Each path below is one point turned by a fixed rotation once a step. After each direction that follows a path, write how fast that rotation turns it, in deg/step (0 if it stays still).
Each turn is a multiple of 5 degrees from 10 to 175, or 0.
Each row of a path follows its step; steps can be skipped.
Rotation 1:
step 1: -.06,-.20,-.14,.03,.12,.12,-.16,-.14,-.18,-.16,.11,-.21,-.09,-.20,-.06,.07,.05,.08,.11,-.16,-.22,.00,.05,-.11,-.26,-.01,.14,-.26,-.16,-.15,.00,.30,.02,-.09,-.11,-.18,-.12,.34,-.09,.12,.14,.17,.03,-.04,-.24,-.04,-.01,.02,.02,-.03,.17,.00,.06,-.01,-.24,-.16,-.05,.02,-.33
step 2: -.08,-.12,.19,-.14,-.22,-.04,-.11,.08,-.21,.34,.15,-.11,.00,-.02,.22,.20,-.14,-.05,.16,-.05,.08,.04,-.21,.03,-.05,.19,-.03,-.09,.08,.16,-.01,.01,-.26,-.05,-.04,-.04,.22,-.10,-.01,-.09,.00,.15,.11,.02,-.03,.05,-.39,-.06,.10,-.15,-.14,-.08,-.38,.03,-.03,-.17,-.08,.22,-.06
step 3: .13,-.04,.16,.02,-.18,-.19,-.01,-.10,.17,-.02,-.06,.19,.05,-.08,.17,-.17,-.02,-.24,.03,-.01,-.11,.12,.26,-.09,-.07,-.13,-.29,-.16,-.14,.11,.08,.20,.14,.10,.40,.07,-.05,.09,-.08,-.09,.08,.09,.02,-.14,-.16,.10,-.17,.12,.17,-.05,-.26,-.08,.17,-.12,.11,.21,-.04,.09,-.27
step 4: .06,.16,.04,.07,.10,.08,.09,-.13,-.07,-.01,.14,-.11,-.03,-.18,-.13,.18,.22,-.21,.03,-.45,-.15,.04,-.09,-.34,-.05,.01,.02,-.11,.09,-.10,.19,.08,-.21,-.15,-.10,-.29,.12,.03,.10,-.19,-.06,-.08,.08,.07,-.08,-.14,.12,.06,.02,.05,.05,.04,.22,.00,-.14,.02,-.07,.24,-.32
step 6: -.08,-.15,.07,.08,-.35,-.02,.13,.14,.07,.17,.07,.10,-.16,-.14,.17,.12,.23,-.03,.15,-.01,-.03,.09,.29,-.04,.02,-.01,.05,-.17,.06,.10,.02,.35,.22,-.10,.12,.12,-.18,.18,-.08,-.01,.04,.10,.18,-.09,-.07,.05,-.16,-.11,.10,-.03,-.13,.10,-.18,.23,-.14,-.01,.23,.15,-.28
step 15: -.26,.14,-.11,.17,-.03,.04,-.13,-.08,-.01,.10,.11,.01,-.10,.07,-.25,-.03,.10,.06,.32,.24,.27,.13,.01,-.03,-.01,-.11,.16,-.36,.03,.29,-.10,-.03,-.04,-.18,.25,-.12,.22,.08,.04,.07,-.28,-.25,.01,-.14,.06,.25,-.08,.17,.08,.04,-.02,.03,.03,-.11,.02,.12,-.07,-.01,-.03
step 17: .11,.04,-.13,-.09,.25,.01,-.20,.04,-.19,.11,.06,.04,-.07,-.12,-.12,-.21,.11,.11,-.07,.00,-.10,-.17,.01,-.10,-.19,.08,.19,-.02,.00,-.24,-.22,.29,-.12,-.12,.16,-.16,-.11,.02,.05,-.06,-.01,.03,.14,.25,-.20,.15,-.15,-.21,-.10,-.01,.11,-.04,-.22,-.06,.37,.23,.07,-.16,-.22
step 18: -.18,.10,.19,.25,-.19,-.16,.24,-.12,.00,.38,-.15,.04,-.04,-.06,.04,.09,-.18,.16,.27,.15,.13,-.13,-.03,.18,-.18,-.12,.07,-.15,-.08,.02,-.15,-.07,-.28,-.08,.12,-.08,.22,.08,.06,.02,-.02,-.24,.14,.11,-.18,.19,-.04,-.01,-.08,.28,-.06,.02,-.02,-.13,-.15,.02,-.13,.08,.07
step 23: .09,-.18,.12,-.01,-.03,-.06,.05,-.23,.22,.08,-.04,.13,.23,-.01,-.07,-.10,.08,-.01,.06,.10,-.04,-.22,-.11,-.01,-.22,.25,.32,-.37,-.29,-.03,.09,-.28,-.03,.15,.09,-.13,.12,.09,.00,-.31,-.05,-.03,.17,.21,-.01,-.10,.04,.13,-.17,.00,.19,-.02,-.03,-.01,-.02,.14,.04,.07,-.06
step 25: -.19,.13,.24,-.21,-.04,-.10,-.10,.10,-.03,.15,.19,-.09,.12,-.08,.12,-.26,-.11,.00,.05,.06,.25,-.01,.26,-.01,.09,-.02,.14,-.09,.07,.11,-.13,.28,.07,.11,-.01,-.04,.06,-.05,.15,-.33,-.13,-.30,.15,.22,.17,.10,.21,-.17,.30,.04,-.02,-.05,.08,.06,.15,-.08,-.01,.18,-.02
Directions:
.03,.00,.08,-.02,-.03,.00,.02,.07,.01,.01,-.05,-.05,.02,.02,-.02,-.01,.01,-.04,.03,.00,.02,.01,.03,.00,-.04,.06,.00,.04,.02,.04,.02,.03,.02,-.06,.06,.03,.01,.01,.00,.04,.08,.09,-.05,.06,.02,.00,.01,-.03,-.06,-.02,.04,-.01,-.07,-.04,.07,.04,.07,.04,.01	100
-.01,-.03,-.01,-.03,-.06,.00,.00,-.08,-.04,.01,.00,.02,.06,-.02,-.01,-.01,-.02,-.03,-.08,.06,.03,-.05,-.03,.04,.06,-.02,-.03,.04,.08,.00,.09,.02,.03,-.02,.06,.03,-.04,.02,.00,.02,.05,-.05,-.05,.01,-.09,.04,.00,.01,-.05,-.05,-.03,-.05,.00,.03,-.05,-.01,-.02,.01,.00	135
.00,.03,.03,.04,-.03,-.01,.04,.04,.03,-.01,-.01,.02,-.07,-.09,-.05,.03,-.05,.01,.01,-.07,-.03,.00,-.01,.09,.04,.00,-.01,.00,.04,.03,.00,-.01,-.07,.06,-.01,.05,.05,.04,.05,.03,.03,.03,.00,-.03,-.05,-.06,.03,-.08,-.06,.01,-.08,.03,.01,.00,-.06,.00,.03,-.02,-.02	175
-.01,-.04,.00,.04,.02,.05,-.01,-.03,-.02,.03,-.04,-.06,-.07,.02,-.05,.08,.00,.00,-.02,.01,.05,.02,-.03,-.09,-.02,-.02,.02,-.01,-.07,.00,.03,-.07,-.05,-.03,-.01,.00,.05,-.05,.04,.03,.05,.02,-.03,.00,-.03,.09,.05,.02,-.01,.01,-.02,.01,.00,-.02,-.08,-.02,.00,.08,.03	130
.07,.00,.00,.08,-.04,.06,-.07,.03,.02,.05,.05,.01,.03,.07,-.06,.01,.03,-.01,.04,-.06,.00,-.03,.00,.06,.01,.03,.00,.05,-.07,-.01,-.01,-.02,.00,-.01,.07,.00,-.04,.02,-.06,-.05,.01,-.03,.04,-.07,-.05,.02,.02,.00,.01,.02,-.07,.03,-.05,.01,.02,.00,-.02,-.01,.06	120
.00,.02,-.01,-.04,-.08,-.04,-.01,-.06,-.03,-.01,-.01,.02,-.03,.01,.01,-.07,.00,-.04,.09,.04,-.02,.04,-.02,.05,.04,.06,.01,.03,-.11,-.04,-.02,-.05,-.04,.00,.02,.04,.06,.01,.03,-.03,-.01,-.05,-.07,-.01,.03,.02,-.07,-.03,-.03,-.01,.05,.00,.04,-.02,-.04,.00,.04,.02,.03	140
-.02,-.03,.03,-.11,.02,.03,.02,.04,.03,.04,-.04,-.06,-.06,-.05,.06,.02,.01,.04,.00,-.03,.03,-.05,-.03,.02,-.05,.02,.00,.04,-.07,.00,-.03,.04,.03,-.04,-.02,.02,-.04,.01,-.02,.04,.01,-.11,.04,-.03,.01,.04,-.02,-.05,-.02,.02,-.02,-.05,-.03,-.02,-.03,-.04,-.01,-.03,-.02	90
Rotation 2:
step 2: .16,.08,.02,.00,-.09,.08,.13,-.01,-.08,.00,.10,.00,-.15,-.07,-.01,.20,-.21,-.21,.03,-.26,.22,.20,-.05,-.08,.11,-.21,.16,.36,.25,.09,.00,.20,.16,.02,.08,.00,-.20,-.13,.03,.27,-.09,-.07,-.18,-.10,.10,.11,-.03,.10,.05,-.13,.18,.18,-.13,.01,.25,.15,-.05,.09,.17
step 11: -.08,.13,-.07,-.01,-.19,.18,-.02,-.05,-.01,.10,-.10,.03,.20,-.34,-.21,.24,-.12,.14,.20,-.14,.15,.29,-.23,-.08,-.02,-.13,-.05,.14,.09,-.07,.00,.21,.16,.11,.02,.08,-.15,.11,.07,-.05,-.02,.01,.09,.13,.05,.03,.11,.11,-.03,.06,.08,-.03,.23,.00,.15,.20,.26,-.01,.32
step 16: .19,.28,.38,-.04,.14,.29,-.07,.14,-.20,.09,-.15,-.09,.16,.02,-.03,.21,-.13,-.04,.08,.26,.24,.10,-.16,-.01,-.11,.07,.01,.10,-.07,.02,.08,.07,-.08,.21,-.13,.16,-.10,-.03,-.01,-.02,.00,.30,-.03,.20,.12,-.14,.07,.14,.09,-.13,.04,-.13,-.05,.05,.10,-.05,.08,-.15,.17
step 17: .13,.01,-.15,-.14,.04,.08,.31,-.15,-.01,.11,.11,.14,.01,-.18,.06,.11,-.15,.06,.19,-.05,.27,.09,-.10,-.25,-.03,.16,.09,.02,.18,.03,-.03,.27,-.01,.11,-.19,-.15,.03,.03,.05,-.06,.09,-.06,-.20,-.01,-.02,.48,-.07,-.06,-.13,.08,.04,.11,.05,-.22,.00,.02,.28,.02,.08
step 18: .15,-.09,.16,.05,.06,.19,-.10,.03,-.09,.07,-.09,-.02,-.26,-.02,.06,.27,-.06,.00,.08,-.02,.13,.16,-.30,.05,.17,.10,.28,.21,.03,-.08,-.32,.21,-.07,.11,.08,.33,-.12,-.28,-.14,-.07,-.15,.13,.16,-.10,-.01,-.09,.11,.19,.08,-.07,.18,-.03,-.10,.08,.07,-.01,.04,-.02,.13
step 21: .17,-.04,.11,-.09,.06,.13,.19,.02,-.09,.10,-.04,.18,.14,-.15,-.11,.21,-.08,.09,-.13,-.28,.30,.16,.02,-.12,.00,-.04,.03,.01,.01,-.17,.04,-.08,.13,.00,-.29,.16,-.09,.05,.18,.01,.00,.29,.01,.03,-.16,.01,.23,.14,-.20,-.33,-.01,-.17,.07,-.10,.04,.34,.05,.01,.05
step 24: .02,.19,-.09,-.18,.05,.14,.17,.14,-.02,-.06,.06,.18,.11,-.08,.07,.19,-.13,.06,-.12,-.01,.19,.05,-.17,.06,.22,.16,.12,.12,-.04,-.05,-.47,.21,.18,.25,.08,.02,.09,-.15,.04,.18,-.06,.15,-.14,-.20,.33,-.05,-.07,.00,.03,.14,-.13,-.21,.01,-.03,.03,.12,.11,.00,-.06
step 25: .04,.04,.14,.09,.10,.06,.02,.07,-.33,-.02,-.05,.07,-.17,.16,.13,.27,-.11,-.19,.01,-.15,.21,.11,.13,.07,-.07,.19,-.08,.04,.03,-.09,-.04,.20,.07,.20,-.25,.00,-.36,.19,.22,-.10,-.07,.22,-.07,.11,-.13,.11,.16,.14,-.01,.08,.07,.17,-.08,.17,-.01,-.28,.10,.01,.09
step 26: .19,.13,-.08,-.19,-.03,.16,.00,-.12,-.21,.10,-.08,.12,.07,-.06,-.09,-.04,-.09,.18,-.01,-.03,.15,.11,-.22,.05,-.10,.13,.04,.10,-.18,.00,-.09,.26,-.15,.21,-.02,.13,.18,-.08,.04,-.14,.18,.35,-.16,.05,.19,-.05,.00,-.04,.02,-.04,-.07,.04,.10,-.31,.24,.26,.27,-.02,-.15
step 27: .15,-.13,.33,.16,.12,.18,.02,.11,-.03,.14,.09,.01,-.08,-.07,.01,.18,-.24,-.14,.10,.01,.22,.02,-.09,-.23,-.01,-.03,.03,.15,.18,-.26,-.07,.27,.06,.17,-.14,-.17,-.31,-.06,.21,.12,-.12,.00,-.07,.02,-.03,.22,.01,.19,.09,-.01,.06,-.07,.10,-.06,.09,.13,-.03,-.04,.29
Directions:
.05,-.06,.09,.01,.02,.02,-.02,-.06,-.03,.02,.00,.04,-.01,-.01,-.04,.02,.06,-.07,-.07,.08,.00,.02,.10,-.05,.02,.02,.04,.01,-.02,-.03,.02,.01,-.03,-.02,.01,.00,-.03,.04,.04,-.01,-.02,.02,.01,-.03,.03,-.03,-.05,.02,.01,.01,.05,-.01,-.07,.00,-.08,-.01,-.01,-.05,.05	170
-.01,-.06,-.04,.06,.03,-.02,-.01,.03,.00,-.04,-.03,-.07,-.06,.06,.07,.00,.07,.02,-.04,-.07,-.05,.04,-.04,-.05,.00,.02,.02,.01,.01,.02,-.01,-.02,-.04,.04,-.06,-.01,-.06,.02,.00,.01,.06,-.03,-.03,-.06,-.01,.01,-.01,.04,.03,.01,.02,.03,.05,-.04,-.01,-.07,.02,-.07,.05	145
.02,-.01,-.02,-.01,.12,.00,-.04,-.01,.02,-.06,-.05,.00,.04,.00,.04,.01,-.04,.00,.03,-.04,-.01,.01,.09,-.02,.00,.03,.04,-.05,.04,-.04,.04,-.05,-.06,-.03,-.03,.05,-.03,-.01,-.04,.00,-.10,.01,-.02,.07,-.04,-.01,.00,.01,.04,.01,-.06,-.01,-.02,.02,.06,.03,.05,-.03,-.02	160
-.03,.08,-.04,-.04,.00,-.06,.05,.06,-.03,-.07,-.04,.03,.03,.05,.02,.05,-.02,-.01,-.02,.03,.02,-.08,.03,.03,.03,.03,.02,.01,-.06,.00,.04,-.05,.03,.02,-.04,-.06,.02,-.04,.04,.00,.04,.00,.00,.01,.05,-.03,.02,-.01,.00,.01,.00,-.08,-.06,-.01,-.03,-.07,.07,-.02,.03	40
-.01,.08,.01,.05,-.09,-.04,-.01,-.04,.01,.00,.05,.02,.04,.05,.05,-.02,.05,-.05,.04,-.03,.04,-.03,.07,-.03,.05,-.05,.00,.01,.02,.01,-.02,.00,-.07,-.05,-.01,.01,.07,.04,-.06,.05,.02,-.01,.04,.02,.01,-.03,-.02,.00,.03,-.01,.04,.02,.04,.03,.07,.01,.03,-.02,.07	10
